In the rows, 128 means zero.
One turn moves every row onto another: examples first, then more rows asked:
k631: [128 170 106 112 159 101 134 119 138 123  92 166 100 111 140 122 163 140
 124 137 126 171 147 118 126 101 116 117]
k770: [122 161 117  96 167  82 130 127 138 113  91 160 104 110 150 101 154 128
 130 144 133 155 148 123 112  90 123 113]
k339: [111 125 122 129 156 124 158 170 140 100 130 114 139 125 146 116 133 115
 144 137 130 133 154 135 125 123 120 123]
k927: [145 142  81  95 141  94 139 124 127 110 115 146 129 113 119 127 157 150
 113 151 122 152 120 142 136 148 127 108]
k987: [123 120  95 122 123  95 115 123  82 105 110 124 122 111 117 137 120  87
 141 131 118 172 160 119 168 129 114 149]
k111: [147 127  84  88 145  70 136 132 114  98 118 144 137 113 126 110 152 147
 121 150 124 143 124 140 133 125 143 108]
k342: [113 115 100 118 129  80 119 110  91  94 112 119 129  98 122 135 135  86
 148 132 134 159 179 118 153 128 126 145]
k300: [122 111 102 108 141 107 103 114 111 121  57 115 106  85 119 123 133  89
 149 140 140 127 169 123 141 121 131 125]
k958: [118 111  95 103 134  83 120 112  84  89 107 123 134 120 130 125 124  86
 137 147 136 157 161 121 168 135 121 144]
k245: [110 139  98 137 113 113 128 127 108 116 125 155 130 141 119 119 116 134
 159 126 140 145 106 134 133  84 120 123]
k744: [143 149  87  94 141  72 139 123 118 100 120 142 124 104 119 121 157 131
 118 139 130 134 129 136 114 144 142 111]
k647: [101 141 122 123 111  95 119 109 137 133 116 121 141 129 117 115 121 131
 164 170 148 145 120 133 133  86 120 107]
k58: [134 165 113  94 160  85 141 130 134 124  96 162 109 122 119 111 146 143
 118 135 123 158 144 118 114  95 122 130]
k263: [118 122  93 113 143 119 118 106 118 123  45 127 106  95 118 140 144  88
 146 134 135 147 147 120 137 117 121 127]
k361: [118 106 108 147 155 109 153 135 141 131 104  93 142 112 115  98 159 135
 151 146 125 118 149 128 129  89 130 129]
k403: [155 141  90  90 134  86 137 141 134 110 124 128 135 105 117 114 156 141
 128 146 122 150 120 127 121 134 135 108]
k478: [130 123 110 147 151 110 155 144 129 130 106 101 135 118 126 111 169 135
 147 127 104 118 146 127 133  83 143 124]
k751: [122 127 121 143 163 114 107 110 131 127 118 129  98 107 139  95  99 128
  98 148 126 140 131 104 157 131  98 147]
k162: [119 119  94 113 145 104 106 100 105 122  53 117  97  97 129 106 143  80
 145 149 136 138 154 116 144 101 122 130]
k74: [109 144 119 117 129 123 116 118 127 129 107 144 124 152 104 115 117 128
 141 132 138 116 110 146 126  93 119 120]
k739: [137 173 127  98 156  90 137 142 142 128  97 152 117 112 140 119 156 137
 138 135 126 163 150 108 120  98 121 117]
k116: [111 131 123 142 167 100 103  99 120 105 123 136  92 111 162  94 116 110
 103 136 120 143 137 111 153 116 106 147]
k290: [128 131 106 144 139  87 124 110  94 139 106 133 114  94 167 123 124 150
 117 155 114 117 130 132 165 144 107 131]
k638: [119 130 118 118 123 115 103 123 138 118 129 132 130 139 101 106 111 135
 146 150 148 153 134 117 149  80 140 105]
k474: [108 110 122 139 162 114 157 159 142 102 125 113 150 128 135 107 129 129
 151 146 144 140 167 122 140 108 118 135]
k841: [120 125 103 115 133 118 105 116 107 138  58 111  96  96 114 123 127  79
 141 144 122 139 151 128 142 120 108 134]
k922: [135 107 105 144 151 102 137 134 125 130 112  95 133 121 137 111 161 144
 149 136 111 105 172 115 140  94 132 119]
k593: [119 111  86 115 130  94 129 118  88  96  98 125 124 109  97 130 115  83
 133 138 135 167 153 117 157 123 134 150]
k87: [111 129 117 150 162 124 111 100 145 116 129 120  91 105 151 109 123 124
  97 146 114 153 139 109 151 122 107 131]
k52: [127 117 104 154 143  99 126 108 112 139 102 119 127  98 161 136 125 156
 119 165 108 137 122 120 177 131 113 121]
k722: [126 131 115 157 137  86 116 113 102 140  96 123 122  80 151 128 116 133
 131 160 117 135 112 127 174 137 114 130]
k381: [129 102  98 138 157 103 142 137 120 126  91 111 136 118 144  96 170 141
 160 139 119 112 151 127 139  80 130 118]
k18: [123 149 122 107 111 138 118 111 125 127  98 136 124 142 141 110 110 136
 149 155 136 142 136 111 163 103 127 163]
k771: [128 121 103 160 140  86 124 103 105 144 107 123 119  95 149 113 115 149
 123 157 115 139 113 110 166 122 101 145]
k142: [113 131 112 119 114 126 120 118 134  95  98 137 130 108 137 119  90 120
 146 151 141 143 110 125 142 103 158 151]
k943: [107 111 116 118 166 110 143 146 135  89 137 115 140 137 150  95 141 115
 140 140 137 130 163 136 131 119 108 129]
k356: [145 142  81  93 137  79 151 142 125 113 108 150 129 107 118 115 138 149
 124 153 127 155 115 135 113 128 124 119]
k392: [135 170 109 106 159  83 134 133 122 113  88 168 104 104 143 125 153 131
 133 129 137 148 154 112 117 106 135 111]
k918: [117 117  92 109 135  96 127 105  98  91 106 130 135 118 110 151 139  89
 135 124 127 170 156 121 159 136 125 147]
k326: [121 136 128 151 159 111  95 107 128 118 124 127  93  94 133 102 111 111
 100 133 119 151 134 113 164 126 119 141]
k725: [108 145 129 120 115 105 123  89 129 114  97 126 133 116 123 122 116 123
 142 144 122 134 116 127 146  84 161 164]
k327: [111 113 114 137 153 114 142 151 141 101 134 105 129 121 160 109 136 119
 150 145 137 126 173 119 120 125 106 121]
k463: [124 134 107 150 155 113 105 109 117 118 129 138  78  93 155  97 122 128
  98 132 116 137 146 114 147 124 112 137]
k341: [123  96 100 148 154 116 137 129 139 123  92  98 138 112 124 126 163 137
 152 133 107 123 155 127 141  86 137 117]
k820: [ 96 109 121 135 159 119 143 144 149  91 124 110 144 125 145 132 136 114
 146 139 128 146 170 135 131 120 110 128]
k541: [132 109  96 144 145  85 116 107  94 128  92 126 120  95 163 113 119 142
 123 159 116 118 109 125 170 130 117 129]
k578: [126 137  93 118  92 133 122  97 127 122 116 118 121 123 131  96 127 127
 150 155 131 146 110 119 143 106 128 162]
k984: [106 126 106 112 140 100 127 109 103 130  50 121 110 102 108 128 124  79
 141 151 139 144 153 123 141 109 119 145]

k841 turns into k403
k631 turns into k52
k58 turns into k771
And these:
k18 turns into k647
k770 turns into k541
k300 turns into k744

